Each row has a name. Each piece below is followed by the name of the row it came from. Each question is about the rows just above it.

G: [ 0.47 -0.55  0.49 -2.03 -6.33  2.24  1.54  1.53  0.34 -0.83 -1.54  0.50
  0.83  4.46 -3.78]
L: [-2.06 -1.72 -0.93 -8.57 -4.40 -0.07  2.82  3.37  0.57 -1.22  0.99 -0.70
 -3.43 -2.29 -1.62]
M: [ 0.53 -0.57  0.97 -0.44 -0.22 -1.10  2.04  0.41  0.46  0.25  0.95 -0.93
  0.55  0.34 -0.17]
P: [-2.29 -0.03 -1.38  1.69  4.27 -2.58  0.57  1.65  1.12  3.19  1.11 -1.43
  1.24 -1.25  3.22]
H: [-2.29 -0.03 -1.38  1.69  4.27 -2.58  0.57  1.65  1.12  0.46  0.38 -0.91
 -1.33 -0.89  2.91]
A: [ 0.17 -0.84  0.62 -1.92 -0.24 -1.41  1.91  0.32  0.50 -0.04  1.02  0.62
 -0.35 -1.53 -0.01]
W: [ 3.47 -0.74  3.75  2.25 -1.05 -1.29  2.72 -2.61 -0.21 -1.69  2.56  3.47
  0.95  1.57 -2.08]
C: [ 0.57  1.66  1.12 -1.36  0.50  0.69 -0.78  0.23 -1.58  0.54  0.51  1.09
 -1.48 -0.61  0.45]
Q: [-2.29 -0.03 -1.38  1.69  4.27 -2.58  0.57  1.65  1.12  3.19  1.11  0.85
  0.55  0.34 -0.17]
[-2.29 -0.03 -1.38  1.69  4.27 -2.58  0.57  1.65  1.12  3.19  1.11 -1.43
  1.24 -1.25  3.22] is in which row?
P
[-1.92 -0.24] is in which row?
A
which: [ 2.72 -2.61]
W

E: [ 1.95 -0.86  2.44 -0.65 -1.80 -1.19 -1.87 -0.33  3.28  1.23  6.83  0.66
  1.94  2.00 -1.47 -0.96  2.98 -2.95 -2.34 -0.76 -0.96  0.27  0.90 -0.89
  0.02 -0.64  0.65 -2.65  1.07  0.01 -0.39 -3.11]
T: [ 2.17  1.95  0.36  1.95  0.63  1.07  0.94 -0.33 -3.49  1.23 -1.11 -0.15
 -1.14 -3.45 -0.37 -0.96 -1.99  2.92  3.84  0.11  1.37 -0.62  0.43  1.14
  3.34  3.52 -1.88  0.83 -0.43 -3.52 -0.39 -1.37]
D: [-0.86  1.95  2.44 -0.65  0.63 -3.11  4.38 -0.33  1.49  1.66 -1.11 -0.15
  1.94  2.00 -1.47 -2.90  2.98 -2.95 -0.46 -1.30 -0.96 -0.62  2.17 -0.83
  3.56  1.97 -0.75 -2.25  1.07  0.01 -0.39 -3.12]
F: [-0.33 -3.49  1.23 -1.11 -0.15 -1.14 -3.45 -0.37 -0.96 -1.99  2.90  0.66
  1.94  2.00 -1.47 -0.96  2.98 -2.95 -2.34 -0.76 -0.96  0.27  0.90 -0.89
 -2.61 -0.64  0.65 -0.66  1.07  6.78 -0.39 -1.41]
Y: [-2.76  1.95 -0.81 -0.65 -1.80 -1.19 -1.87 -0.33  3.28  1.23  6.83  0.66
  1.94  2.00 -1.47 -0.96  2.98 -2.95 -2.34 -0.76 -0.96 -0.62  2.23 -0.89
  0.02 -0.64  0.65 -2.16  1.07  0.01 -0.39 -1.41]
[-0.33 -3.49  1.23 -1.11 -0.15 -1.14 -3.45 -0.37 -0.96 -1.99  2.92] is in which row?
T
The row with [-0.86  1.95  2.44] is
D
Where do [ 1.95 -0.86  2.44 -0.65 -1.80 -1.19 -1.87 -0.33  3.28  1.23  6.83  0.66
  1.94  2.00 -1.47 -0.96  2.98 -2.95 -2.34 -0.76 -0.96  0.27  0.90 -0.89
  0.02 -0.64  0.65 -2.65  1.07  0.01 -0.39 -3.11] appear?
E
which: [ 2.44 -0.65 -1.80 -1.19 -1.87 -0.33  3.28  1.23  6.83  0.66]
E
The row with [-2.76  1.95 -0.81 -0.65 -1.80 -1.19 -1.87 -0.33  3.28  1.23  6.83  0.66
  1.94  2.00 -1.47 -0.96  2.98 -2.95 -2.34 -0.76 -0.96 -0.62  2.23 -0.89
  0.02 -0.64  0.65 -2.16  1.07  0.01 -0.39 -1.41] is
Y

B: [-0.83  0.88 -2.28 -0.16 -0.17 -2.88  3.94 -1.40  3.20 -1.05  1.80 -2.48
 -0.44 -1.99 -3.35 -0.35 -4.02 -3.45  0.47  4.66  3.21  4.38 -3.38  0.18
  5.09  2.95 -0.38 -3.12]
R: [-1.92  0.32 -3.37  1.21 -2.59 -3.67  0.18  1.06  0.55 -2.99  1.78 -3.72
 -0.44 -2.74 -3.76  1.22 -3.95 -4.08 -0.37  0.60  2.00  0.20  2.70 -4.79
  2.11  0.93 -2.27 -3.51]
X: [-1.97  0.23 -2.85  3.05 -0.95 -1.58  1.77  1.59 -1.39 -1.62  3.46 -0.92
 -2.72 -3.50 -2.21  2.78 -1.06 -1.28 -1.92  1.53  3.72  1.11  1.74 -2.48
  2.09 -1.28 -1.97  0.22]
S: [ 2.49 -1.37  3.74 -2.75  3.36  4.30 -0.51 -2.53 -0.70  3.74 -4.10  3.92
 -1.01  2.60  4.38 -3.02  3.97  3.84 -1.56 -1.77 -4.29 -1.14  2.11  2.70
 -4.79 -2.59  3.47  3.59]
V: [-3.35 -2.24 -2.85  3.05  4.14 -1.58  1.77  1.59 -1.39 -1.62  3.46 -0.92
 -2.72 -3.50 -2.21  2.78 -1.06 -1.28 -1.92  1.53  3.72  1.11  1.74 -2.48
  2.09 -1.28 -1.97  0.22]
K: [-4.80 -1.60 -5.49  4.01 -6.17 -4.88 -4.62  4.72 -3.68 -5.86  3.41 -5.01
 -1.36 -4.76 -4.80  4.42 -3.57 -4.30 -2.25 -4.17  2.12 -4.97 -0.42 -5.49
  0.11 -1.84 -5.79 -3.44]
which: [-3.35 -2.24 -2.85  3.05  4.14 -1.58  1.77  1.59 -1.39 -1.62  3.46 -0.92
 -2.72 -3.50 -2.21  2.78 -1.06 -1.28 -1.92  1.53  3.72  1.11  1.74 -2.48
  2.09 -1.28 -1.97  0.22]
V
Where do [ 2.11  2.70 -4.79] appear?
S
which: [-1.97  0.23 -2.85  3.05 -0.95 -1.58  1.77  1.59 -1.39 -1.62  3.46 -0.92
 -2.72 -3.50 -2.21  2.78 -1.06 -1.28 -1.92  1.53  3.72  1.11  1.74 -2.48
  2.09 -1.28 -1.97  0.22]
X
which: [-1.01  2.60  4.38 -3.02  3.97  3.84]
S

Z: [ 0.22  0.68  0.96 -2.17 -0.07  1.95]
N: [ 2.97 -3.12 -2.17  1.95  0.96 -0.07]
U: [0.22 0.30 0.68 0.91 2.21 0.18]
Where do [0.30 0.68] appear?
U
which: [-2.17  1.95  0.96 -0.07]
N
which: [-2.17  1.95]
N
which: [-3.12 -2.17  1.95  0.96 -0.07]
N
which: [0.22 0.68 0.96]
Z
Which row holds [ 2.97 -3.12 -2.17  1.95  0.96]?
N

nop: [ 1.75  3.47  0.41 -0.75 -3.54  2.42 -2.27  2.45 -0.81 -0.15 -2.02  7.03
  1.27 -0.43  0.72  0.60]
fava: [ 2.10  3.48  1.16 -0.27 -0.23  0.43 -2.68  0.15 -1.96  0.91  1.55  2.93
 -3.86 -1.82  0.03 -1.78]
Guvar: [-4.29  2.03 -3.33 -0.69  2.00  1.80  1.90 -2.62  1.86  0.27  2.10 -0.46
 -2.10 -0.39 -1.21 -3.00]
vumiz: [ 3.08 -2.84  1.78 -2.25  1.28 -0.44 -0.47  3.09  1.06 -1.77  0.20  0.12
  1.84 -1.77 -0.57 -0.42]
sim: [-2.47 -1.11 -2.68 -1.96  0.15 -0.23  0.43  1.16 -0.27  0.91  2.93 -3.86
  1.55 -0.09  5.48  0.03]
pina: [-1.94  0.46  0.04 -0.81  1.82 -1.32 -3.19 -2.31 -2.56  2.68 -0.47 -3.74
 -1.04 -2.44  0.53 -0.25]
which: [-2.68 -1.96  0.15 -0.23  0.43  1.16 -0.27  0.91  2.93]
sim
which: [ 1.55  2.93 -3.86]
fava
which: [-2.27  2.45 -0.81]
nop

gofu: [-3.25  0.59 -4.83 -1.01 -3.68 -1.05 -5.38 -1.70 -4.71 -4.86]
Sumeb: [-1.01  0.59 -1.70 -1.05 -3.25 -4.83 -5.38 -3.68  0.33  4.92]
bel: [ 1.22 -2.16 -3.01 -2.01 -1.04  0.59 -2.01 -3.96 -4.71 -4.86]
[-1.04  0.59] is in which row?
bel
The row with [-1.01  0.59 -1.70 -1.05 -3.25 -4.83 -5.38 -3.68] is
Sumeb
which: [-1.70 -1.05 -3.25 -4.83 -5.38 -3.68  0.33]
Sumeb
which: [-5.38 -3.68  0.33  4.92]
Sumeb
which: [-3.25 -4.83]
Sumeb

susos: [-0.65  1.21 -1.28 -0.58 -0.04 -1.11 -0.41 -1.25 -0.79 -0.91  1.40  0.26
  1.47  0.84  0.03 -0.19 -0.87  1.95]
zab: [-1.56  4.09  1.42  1.58  1.78  0.96 -0.41 -1.25 -0.79 -0.91  1.40  0.26
  1.47 -0.65  0.03 -0.19 -0.87  1.95]
let: [-7.74  5.13  0.93  2.60 -1.56  4.09  1.42  1.57  1.78  0.96 -2.96 -0.56
 -3.96  3.45 -4.06  0.38 -4.74  7.38]
dute: [-1.16  0.22  0.52  0.07 -0.73 -0.89  2.04 -0.09  0.86 -1.17  0.38 -0.01
 -1.56  1.75  0.39 -1.33 -0.54  0.56]
nonuv: [-2.41  0.74 -1.53 -1.25  0.30 -0.04  0.15  0.07  0.35 -0.35 -0.54  1.48
  1.47  0.10  0.86  0.11  0.44  2.22]
kigom: [-0.65  1.21 -1.28 -0.58 -0.04 -1.53 -0.41 -1.25 -0.79 -0.91  1.40  0.26
  1.47  1.57  1.50 -1.64  0.67  1.42]
zipem: [ 0.96  0.59  0.16 -0.23 -0.74 -1.17  0.99 -1.07 -0.18 -0.66  0.85 -0.55
  0.01  1.77  0.97 -1.81  0.18 -0.12]
Where do [-0.89  2.04 -0.09  0.86 -1.17  0.38 -0.01 -1.56] appear?
dute
[-1.56  4.09  1.42  1.57  1.78  0.96] is in which row?
let

kekog: [ 4.08  2.39  6.20  2.89 -0.41  0.73]
suvo: [ 4.08  2.39  4.77  2.89 -0.41  3.68]
dez: [ 4.08  2.39  4.77  1.21 -3.81  0.73]
Lirog: [ 4.08  2.39  4.77 -3.81  1.21 -1.01]
The row with [4.08 2.39 4.77 2.89] is
suvo
The row with [-3.81  1.21] is
Lirog

